(in the rows, 128 means zero)
A: rows in 3 groups, each row roughly a mix of its group's directions (some rows in no group):
A (127 x 11):
[[124 130 112 122  98 171 149 185 112 147  90]
 [ 94 103 126 146 161 178 159  92 155 144 121]
 [158 114 131 156 164 112 136 193 119 156 111]
 [ 91 147 126 120 122  93 126 183 155 161  98]
 [105  82 129 114 171 130 150 154  77 142 110]
 [150 138 137 134 185 137 119 124 187 112  95]
 [ 86 111 173 127 107 105 112 182 140 139 146]
 [130 145 182 136 126 134  73 117 159 107 160]
 [141 113 155 162 180  73 137 138 140 132 151]
 [111 182 150  95 103  98 120 112 146 151 167]
 [156 135 117 112  89 119  90 141 180 150 164]
 [107 102 110 186 139 128 141 178  98 138 110]
 [140 155  97  89  89  76 152 124 140 129 104]
 [170 142 153 162 137 118 131 144 122  60 131]
 [ 63 120 118 125 115 168 146 105 119  86 120]
 [153 114 105  70 118 159 112 129  78 124 106]
 [168 108 122 185 115  91 135 158 118 115 157]
 [168 116 123 149 149 114  98  69 133 101 157]
 [136 100 109 165 143 181 138 160 154 131 166]
 [141 102 106 158 141 162 135 191 146  99 142]
 [128 143  99 101  90 157 114  91 175 159 135]
 [187 129 147 149 142  74 122 101 135 133 154]
 [105 136  90 170 116 139 107 152 155 169 164]
 [138 140 106 134 110 148 134  72 130 102  68]
 [129 115  83 130 133 164 157 160 124  85 167]
 [ 91 111 115 149 132 165  72 130 154 141  92]
 [136 153 139 111  98 105 199 120 162 125 122]
 [102 163 103 123  86 178  94 147 119 124 104]
 [151 154  96 100  93 125 139  74  94 142 110]
 [104 124 144 126 114 187  96 144  98 135  82]
 [ 91 107  95 124 136  91 184 155 110 147 137]
 [175 125 127 127  76 108 160 115 156  92 109]
 [100 128 160 118 129  67 109  95 139 152  95]
 [143  94 138 123 152 190 117 113 171 128 154]
 [114 129 127 142 156 135 147  62 149 105 173]
 [ 95 127 159 137 179 115 148 165 113 166 151]
 [107 121 141  76 156 182 142 103 111 146 148]
 [109 118 107 194 163 137 126 157 136 117 164]
 [117  90 101 177 156 169 164 146 136 126 123]
 [166 152 121 142  98 122 126  95 181  89 111]
 [170 100 141  76 127 164 122 152  98 109 111]
 [140 105 106 131 111 202 100 157 115 140 132]
 [172 147 119  86 139  90  97 129 170 149 121]
 [174 134 127 182 146 112 131  85 107 136 158]
 [118  91 121  88 170 170 170 136 110 136 135]
 [117 159 138 164 142  95 159  72 118 138 158]
 [113 131 167 143 120 106  98 155 164 110 184]
 [145  97  68 112 103 109 145 148 134 142  85]
 [157 132 157 121 158  84 105 165 120 176 140]
 [155 124 135 152 107 107 161 183 105 134  84]
 [113 178 138  81 114 129 119 122 141  78  98]
 [115 125 112 165 132 102 124 183 177 157 134]
 [ 98 116 118 145 142 156 124 173  75 158 157]
 [122  99 122 111 139 140  71  86 138  84 146]
 [183 141 146 123 148  89 142  77 108 117 138]
 [159 152 132 143 101  78 117 168 157 114 160]
 [172 114 142  89 138 172 127 144 158  90 106]
 [201 149 118 145 133 121 170 128 133 157 128]
 [108  97 124 139 149 116 164 129 196 156 141]
 [154 120 175 116 102 117 104 161 105 170 161]
 [123  97  86 149 147 137 147 139 143 196 133]
 [138 164 134 113  99  59 130 109 138 112  98]
 [124 113 126 141 149 103 183 101 166 106  86]
 [145 136 101 158 117 178  89 117 137 175 110]
 [121 166 138 139 113 106 133  71 125 100  78]
 [144  82 153 107 143 192 124 148 129 106 142]
 [109 133 170 168 159 166 116 126 137 125 177]
 [118 117 137 174 123  91 178 166 159 121 117]
 [100 168 151 137 125 131 103 140  61 136 153]
 [179  90 119 103 136 179 121 125 124  91 128]
 [168  86 141  99 154 170 141  88 115 139 130]
 [158 128 116 125  99  56 151 126 141 159 141]
 [158 155 112 111 126 115  72  83  93 138 117]
 [118 120 126 123  95  86 108  77  75 135 134]
 [107 174 126 123 115 155  79  84 149 144 147]
 [116 113 126 123 129 102 141  91 127 168 197]
 [119 144 160  59 128 133 101  92 112 147 138]
 [100 126 148 111 106  63 143 120 110 172 116]
 [113 118 150 147 162 151 155 173 118 173 162]
 [118 136 161  84 167 127 178 152  97 140 119]
 [202 130 127 107 129 139 123  84 101 113 132]
 [192  99  95 120 137 171 140 115 145 148 132]
 [124  95  86 166 114 164 113 111 159 150  95]
 [100  85  97 161 145 103 131 125 102 103 171]
 [111 144  90 126 192 135 158 105 160 113 130]
 [133 129 177 128  99  55 144 137 126 122 128]
 [146  99 139 112 104 117  99 186 177 135 130]
 [125 106 140 191 147 112 118 176 144 119 158]
 [116 133 143 197 135 112 129  96 144 103  89]
 [170 141 111 156 131  71 138 106 156 131 163]
 [187 132  85 171 156 133 109 131 132 148 117]
 [ 84 105 140 106 152 128 135 136 145 188 164]
 [142 114 111 172 137 181 141 141 171 117 160]
 [145  86 125 105 108 153 136 133 137  61 103]
 [120  59 106 151 153 126 134 152 123 145  90]
 [175  98  84 112 111 137 173 119  97 132 144]
 [120  99 162 154 143 180 104 157 106  93 138]
 [ 83 106 114 171 153 129 160 164 118 161 143]
 [178 161 125 121  93 141  92 119 110  83 120]
 [152 140 115 108 145 127 113  50 122  97 137]
 [108  92 117 104 127 178 146 167 164  99 119]
 [130 133 122 148 125 108  90  56 137 109 160]
 [157 155 122 165 123 121 146  62 115 137 159]
 [180  89 140 161 130  98 126 166 159 116 132]
 [148 113 173 132 167  98 140 168 130  96 161]
 [130 146 106 129 199 106 113 102 161 147 145]
 [118 117  94 113 123 201 118 116  92 148 121]
 [142 159 136 135 104 178  86 109 151 127 171]
 [115 142 111 128 132 139  94 156 173 186 155]
 [128 159 113 108 127 179 121 108 102  78  96]
 [146  94 138 112 150 121 161 103 115 103 192]
 [158 152 131 105 166 152 141 112  68 156 127]
 [167 137 122 162 184  89 118 140 124 163 130]
 [126 152 116 175 112  76 118 135 145 125 179]
 [ 66 146 151 111 140 131 113  94 124 123 177]
 [131 135 144 155 127 121 111  75 122  96  68]
 [124 124  88  95 136 121 162 165 185 135 144]
 [ 99 155  67 136 123 133 158 158 117  89 127]
 [143  97 102 146 124 140 134 119 133 164 200]
 [133 186 128 138 136 119 102 123 158  88  83]
 [154 146 144  84 100 161  95 101 143 145  89]
 [103 158 131 117 146 178 100  89 116 127  84]
 [124 136 156 115  90 145 101 127  87 136  68]
 [131 108 154  83 184 156 144  96 147 114 124]
 [175 156 130 134 162  73 150 127 142 158 124]
 [118  87 125 111 133  65 129 145 157 164 108]
 [117 165  87 122 129 184 139 133 121 176 119]]
which group is each row in? (one row of each group first):
[112 154 113  99 116 137 141  55 145 100 136]	(20)
[115 118  80 147 106 168 114 163 113 170 149]	(76)
[154 157 124 122 178 137 129  88 156  97  91]	(70)

[ 90 148 123 123  86 141 100  76  91 114 127]	(20)
[112 108 122 133 132 192  84 129  97 160 142]	(76)
[125 132 144 128 146 110 149 184 135 135 194]	(76)
[106 150 148 174 123  66 117 139 127 108 158]	(70)
[ 96 143 154 106 132  88 112 156  81 161 152]	(76)
[ 67 136 125 165 108 136 138 161  93 143 104]	(20)
[ 90  95 148 118 146 161 126 162 145 119 182]	(70)
[115 117 116 121 176 109 116  80 161  82 135]	(20)
[168  90  96 113 117 177 153 160 116 126 110]	(70)
[143 120 186 105 129  94 105 117 171 159 127]	(70)
[152 108 132 160 111 175 183 122 136 118 162]	(20)
